One vector is turned by the same rotation once a tick. Each row is the vector after some number of ticks, and that number follows the row.
The counts run from 0 to 116.
-8; -17; -20; 2; -8; -10; 6; -23; -5; -27; 14; -5; -8; 16; 3; 16; -16; 8; 23; 27; -21; -7; 13; 23; 30; 4; 13; -10; -1; 14; 0; 5; -6; 14; 9; -1; -1; -18; 3; -4; -29; -15; -19 | 65
9; -22; -2; 6; 3; 19; -26; -10; 8; 3; -4; 2; 5; 44; 11; 25; 11; 41; -1; -2; -10; -2; -8; 6; -4; -1; 22; -11; -3; 21; 0; 17; 15; 0; 0; -19; -1; -31; -2; -16; -8; 22; 5 | 114
4; -20; -5; 7; 1; 28; -27; 1; 3; -16; 7; 6; 8; 49; -9; 3; 4; 44; -20; 1; -22; -1; 7; 1; -6; 7; 20; -2; -4; 5; 7; 9; 10; 9; 9; -14; 5; -31; -2; -11; -17; 14; 12 | 115
-8; -17; 4; -4; 16; 14; -15; -9; 5; -4; 1; 17; -7; 0; 24; -6; -22; 10; 10; -17; -18; 19; 2; 27; -16; 24; -13; -4; -17; 3; -8; -12; 21; 16; -5; -1; 15; -1; 16; -12; -31; -16; 37 | 93
9; -9; -31; -8; -1; 10; -6; -13; 3; -35; 17; -2; 15; 14; -9; 27; 8; 22; 8; 14; -20; 8; -11; 8; -7; 13; 6; 1; 22; 19; -7; 10; -4; 14; -2; 5; -16; -31; -16; -14; -13; -2; 18 | 55
-14; -31; 13; 2; -23; 27; 3; -10; 18; -15; 15; -5; 13; -6; 31; 26; -3; -7; 8; -7; -7; 7; -13; -7; -26; -18; 0; 12; -1; 13; -25; 10; 6; 9; -23; 12; -1; -18; 21; -1; 6; -16; 5 | 100
2; -20; -6; -5; -16; 8; -10; -18; -1; -11; 31; -17; 16; -50; 20; 30; -28; 0; 20; 3; 8; 3; -16; 36; 2; 10; -11; 11; 7; 2; -13; 3; -14; -8; -11; -8; 16; -6; 13; 12; -19; -10; -7 | 82
-12; 1; 12; -19; -6; 22; -8; -3; 8; -8; 5; 26; 10; 1; 11; 4; -22; -3; -3; -38; -33; 33; -4; 7; -5; 10; -11; 28; -16; 5; -10; -20; 7; -7; 22; -4; 8; -4; 32; 26; -21; -12; -6 | 89
18; -4; -1; 5; -8; -10; -22; -12; -9; -5; 14; 5; -23; -9; 13; 27; -23; 13; 12; 5; 4; 23; 3; 35; 7; 17; 4; -17; 13; -10; 7; -9; -11; 29; 3; 13; -4; -6; 36; 4; -20; -9; -27 | 5
-28; -27; -8; -9; 1; 37; -14; -23; 10; -24; -15; -2; 20; 5; -1; 16; 6; 10; -6; 3; -2; 1; -30; -7; -22; -5; 18; 11; 17; 10; -30; 6; 5; 1; -1; -9; 2; -29; 8; 18; 1; -7; 10 | 37
-11; -17; -13; -16; -10; 13; -17; -20; -6; -15; -17; 22; 25; 14; 8; 23; -13; -7; -9; -10; -8; 11; -13; 7; -10; 10; 10; 31; -9; 6; -4; -18; 12; -4; 23; -23; -1; -10; 55; 3; -7; -12; -14 | 27
4; -16; -2; 0; -3; 25; -21; -34; 11; 4; -22; -4; -11; -1; 24; 18; -8; 19; 17; -24; 3; 8; -13; 6; -33; 18; 6; -4; 11; 8; 1; 10; 24; -8; 4; -26; 5; -13; 29; -18; 0; 2; 23 | 32
27; 7; -1; -11; 8; -5; -13; -5; -19; -9; 20; -6; -4; 5; -20; 19; -41; 23; 16; -32; -31; 2; 5; 8; 8; 5; -18; 15; -6; 23; 26; -6; 0; -10; 17; -18; 6; -7; 8; 11; -15; -12; -4 | 71
11; -12; 31; 7; -5; 24; -4; -15; -2; -4; -5; 28; 22; -3; 22; 22; 21; 12; -11; 1; -24; 5; -22; 22; -12; 0; -1; -21; 7; 10; -4; -9; 19; 21; -16; -16; 1; -21; 12; 5; 1; 5; 14 | 96
3; -3; 27; -9; -6; 17; -7; 5; -13; -12; 15; -7; 19; -4; 26; 8; -15; 18; -5; -5; -10; -13; -3; 16; 11; -3; -23; -6; -13; 2; -4; -15; 0; 8; 15; -27; 16; -25; -6; 51; -20; -13; -5 | 79
3; -6; 0; 8; -2; 10; -18; 12; 9; -7; 26; 8; -7; 3; 20; 9; -17; 14; 40; -10; -30; 9; 15; 16; 4; 12; -24; 8; -27; 12; -8; -9; -8; 13; 4; -1; 12; -9; 14; 6; -26; -7; 27 | 12
5; 4; 8; -17; 8; 5; -25; -13; -16; -9; -11; 1; -12; -14; 21; 38; 4; 14; 10; -5; 1; -4; -6; 7; -6; 5; -16; -7; 16; -1; 1; -9; -24; 24; 17; -14; 13; -38; 10; 26; -28; -6; -11 | 77
7; -10; -1; 15; 2; 10; -24; -20; 7; -6; 13; 8; -6; 5; 1; 13; -22; 22; 41; 6; -18; -15; -11; 11; 25; -8; -25; -20; 8; 28; 1; 1; -17; 3; 5; -10; 20; -17; -11; 14; -39; -5; 10 | 74
-2; -4; -3; 8; 5; -13; -14; 4; 5; 0; 16; 13; 4; -10; -1; 35; -16; 7; 32; -21; -20; 29; -18; 21; -1; -2; -10; 24; -18; 29; -1; 5; -28; -3; 6; -4; 1; -24; 18; 24; -2; -3; -3 | 10
3; -21; 1; 1; -25; 11; -4; -18; -8; -17; 5; 17; 27; 40; 13; -2; -4; 7; -23; 9; -27; -2; 4; 7; 6; 7; 26; -2; -4; 4; -11; -13; 35; 9; 6; -12; -2; -12; 26; 1; -1; -3; -11 | 106
-16; -34; -3; 15; -32; 2; -13; -16; 11; -3; 3; 4; -7; 31; 12; 2; -21; 6; 21; -19; -18; 4; 5; 7; -8; -4; 25; 14; 8; 26; 6; 7; 24; 12; -3; -4; 6; -16; 4; -9; 8; 1; 25 | 110
6; -12; -2; -16; -17; 39; -8; -5; 3; -21; 17; -12; 14; 15; -5; -10; -17; 25; -22; -2; -22; 25; 7; 25; -3; 17; 39; 1; 4; -4; 3; 4; 33; -1; -1; -4; -11; 3; 14; -8; -12; 2; -22 | 44
-11; -13; -9; 0; -11; 7; -3; -17; 24; -4; -4; 22; 8; -10; 29; 20; -14; 2; 27; -20; -17; 24; -24; 19; -6; 19; -15; 15; -16; 23; -28; 0; -4; -13; -9; 2; 5; -9; 17; 9; -9; -13; 19 | 91
5; 2; 18; -1; -5; 27; -22; -24; 0; 6; 0; 6; -14; -13; 12; 16; -21; 5; 5; -6; 5; 17; -3; 25; 8; 6; -9; -16; 10; -9; -6; -18; 12; 14; 0; 6; 12; 14; 42; 24; -32; -21; -22 | 85
13; 2; 10; -2; -4; 19; -10; -20; 2; -3; -11; 29; 14; -5; 36; 30; 16; 15; 1; -10; -12; 4; -16; 14; -21; 11; -11; -21; 20; -1; -7; -14; 12; 21; -10; -7; 6; -19; 27; -4; -13; -5; 15 | 95
-1; -11; -7; -3; -29; 13; -9; -11; -6; -25; 0; 16; 19; 35; 1; -1; -12; 12; -22; 4; -27; 9; -2; 0; -4; 4; 13; 13; -2; 6; -4; -11; 39; 3; 10; 0; -15; -5; 43; 10; 6; -8; -2 | 107
23; 3; 1; -17; 3; 18; 4; 5; -4; -28; 35; -33; 7; 26; -3; 17; -19; 29; 5; -2; -25; 1; 18; -5; 12; -4; -2; -5; -9; -1; 2; 8; 7; -8; 0; 4; -10; -2; 11; 11; -18; -10; -22 | 62
21; 0; -17; -7; 3; 4; -3; 0; -1; -34; 23; -28; 3; 13; -7; 35; -17; 27; 13; 10; -16; -2; -1; -5; 19; 1; -8; 5; -9; 5; -5; 10; -5; -15; -2; 15; -18; -9; 21; 7; -20; -18; -31 | 63
0; 11; -15; -16; -5; 2; -6; -10; 20; -7; -9; -10; -26; 20; 24; 33; 2; 24; 4; -23; -12; 33; 13; 1; -28; 12; 25; 2; 13; 15; 0; 11; 6; 0; 12; 20; -15; -35; 2; -5; 2; -8; 3 | 50
5; -18; -6; 16; -20; 2; -13; -9; -5; -10; 37; -10; -10; -8; 12; -8; -41; 23; 21; 9; -15; -2; 11; 35; 22; 10; -6; -8; -13; -6; -9; 2; 4; 8; -12; 18; 5; 0; 9; 23; -21; -12; -5 | 3
13; 2; 15; -4; -19; 29; -18; 5; -17; -22; 6; 2; 29; -11; 4; 29; 1; 1; 1; -6; -12; 0; -11; 6; -17; -12; -29; 15; -7; 3; 0; -18; 0; 22; -1; -13; 2; -5; 37; 17; -6; -21; -2 | 18
7; -27; 7; 0; -31; 9; 2; -16; -1; -8; 8; 6; 26; 24; 37; 16; 2; 3; -17; 4; -17; 2; -1; 10; -1; 12; 33; -12; -2; -4; -18; 1; 22; 7; -2; -18; 1; -25; 32; -16; -5; 6; -15 | 105
6; -6; 7; -9; -9; -7; -19; 15; -13; -30; 31; -16; 8; -7; 6; 22; -20; 30; -13; -11; -6; 12; 3; 5; -9; 9; -13; 17; -15; -7; 5; 10; -12; 4; 0; 16; -6; -29; 17; 33; -16; -11; -21 | 0
5; -14; -14; 3; 0; 37; -31; 2; -3; -33; 6; -1; 15; 40; -19; 1; 9; 31; -11; 6; -23; -7; -2; -21; -16; 5; 8; 15; 4; -4; 1; -1; 10; 10; 13; 0; 4; -27; 6; -2; -14; -5; 12 | 116
-5; -7; -15; -4; 2; -14; -2; -20; -10; -29; 16; -10; -19; 26; 0; -1; -36; 3; 16; 14; -15; -4; 30; 14; 22; 11; 6; -5; 4; 7; 9; -17; 5; 23; 24; 1; 1; -17; 7; 6; -36; -26; -14 | 66
13; -9; 19; -6; 2; 5; 18; 9; -1; -20; 37; -39; 5; 18; 1; 17; -11; 16; 4; -2; -22; -3; 23; 12; 7; -10; 7; -8; -11; 12; 12; 11; 9; 3; -1; -7; -11; -23; -8; 4; -10; 0; -20 | 61
12; 13; -9; -12; -10; 6; 5; -6; 13; 0; 1; -7; -9; 28; 36; 20; 17; 30; 10; -23; -18; 16; 6; 11; -3; 13; 22; -7; -4; 13; -6; 18; 18; -3; 9; 6; -15; -36; -11; -1; 3; 5; 18 | 51
4; -11; 11; 6; -13; 18; -6; -26; 7; 15; -6; -2; 16; 13; 40; 32; 1; -6; 12; 4; -2; -3; 2; 14; 16; 4; 3; -17; -8; 5; -25; -10; 9; 0; -3; -26; 10; -5; 43; -10; -14; -7; -20 | 24
22; 19; 4; -13; -18; -22; -4; -27; -9; 0; 3; -6; -7; 11; 20; 27; -19; 6; 15; -14; -12; -8; -3; 22; 24; -2; 0; -12; 3; 30; 22; 2; -3; 4; 22; -20; -15; -32; 4; 22; 0; -7; -15 | 69
0; 2; 15; -3; -1; 7; -13; -27; 2; 7; -15; 12; -10; -15; 15; 37; -11; -9; 6; -7; 1; 24; -20; 27; 11; 3; 1; -18; 5; -1; -11; -19; -4; 15; 2; -12; 0; -5; 31; 21; -14; -12; -31 | 86
0; 2; 18; -18; -8; 8; -9; -4; -13; -7; 7; -4; 10; -4; 26; 23; 3; 10; 3; -2; -2; -15; -4; 13; 6; 0; -14; -8; 3; 3; -7; -7; -21; 19; 17; -25; 22; -41; -7; 40; -22; -11; -6 | 78
19; -6; -3; 8; -5; 13; -33; -21; 15; 5; -7; -6; -3; 34; 12; 36; 12; 43; 11; -11; -2; 10; -13; -7; -12; 6; 13; -13; 5; 10; 1; 18; 15; -5; -3; -7; -11; -19; 21; -4; 1; 8; 10 | 113
14; -8; -4; 13; -8; -2; -18; -12; -9; -15; 19; 0; -28; -9; 1; 8; -36; 29; 10; 5; -2; 11; 10; 35; 9; 14; -1; -10; -3; -16; 6; -11; -1; 22; 0; 26; -3; 8; 30; 18; -20; -20; -10 | 4
-44; -38; 2; -11; -9; 28; -14; -21; 6; -23; -4; -12; 17; 7; 5; -2; 1; 3; -3; 1; -8; 2; -10; 3; -17; -8; 21; 11; 12; 9; -21; 13; 9; 10; 4; -6; 10; -34; -12; 6; -10; -7; 18 | 38
15; -3; -10; 7; -6; 11; -33; -20; 9; 8; -10; -8; -20; 32; 16; 15; -4; 40; 20; -29; -10; 8; 3; -18; -19; -5; 6; -1; 14; 5; 4; 14; 27; -4; 7; 10; -7; -5; 22; -9; 1; -2; 23 | 112
4; 1; 4; -5; 6; 14; -7; -11; -13; -34; 3; -26; -25; 16; -1; 17; 4; 28; 7; 6; -10; -4; 5; 2; -7; -22; -9; -25; 18; -1; 15; 1; 16; 31; 7; 15; -29; -23; 3; 13; -2; -36; 9 | 58
-5; -12; 14; 3; -12; 25; -1; -19; -1; 5; -12; 6; 18; 30; 24; 9; -8; -1; -1; 5; -12; 1; 0; 14; 24; 5; 8; -20; -26; 11; -18; -14; 22; 0; 13; -35; 6; 2; 38; 3; -18; -12; -16 | 25
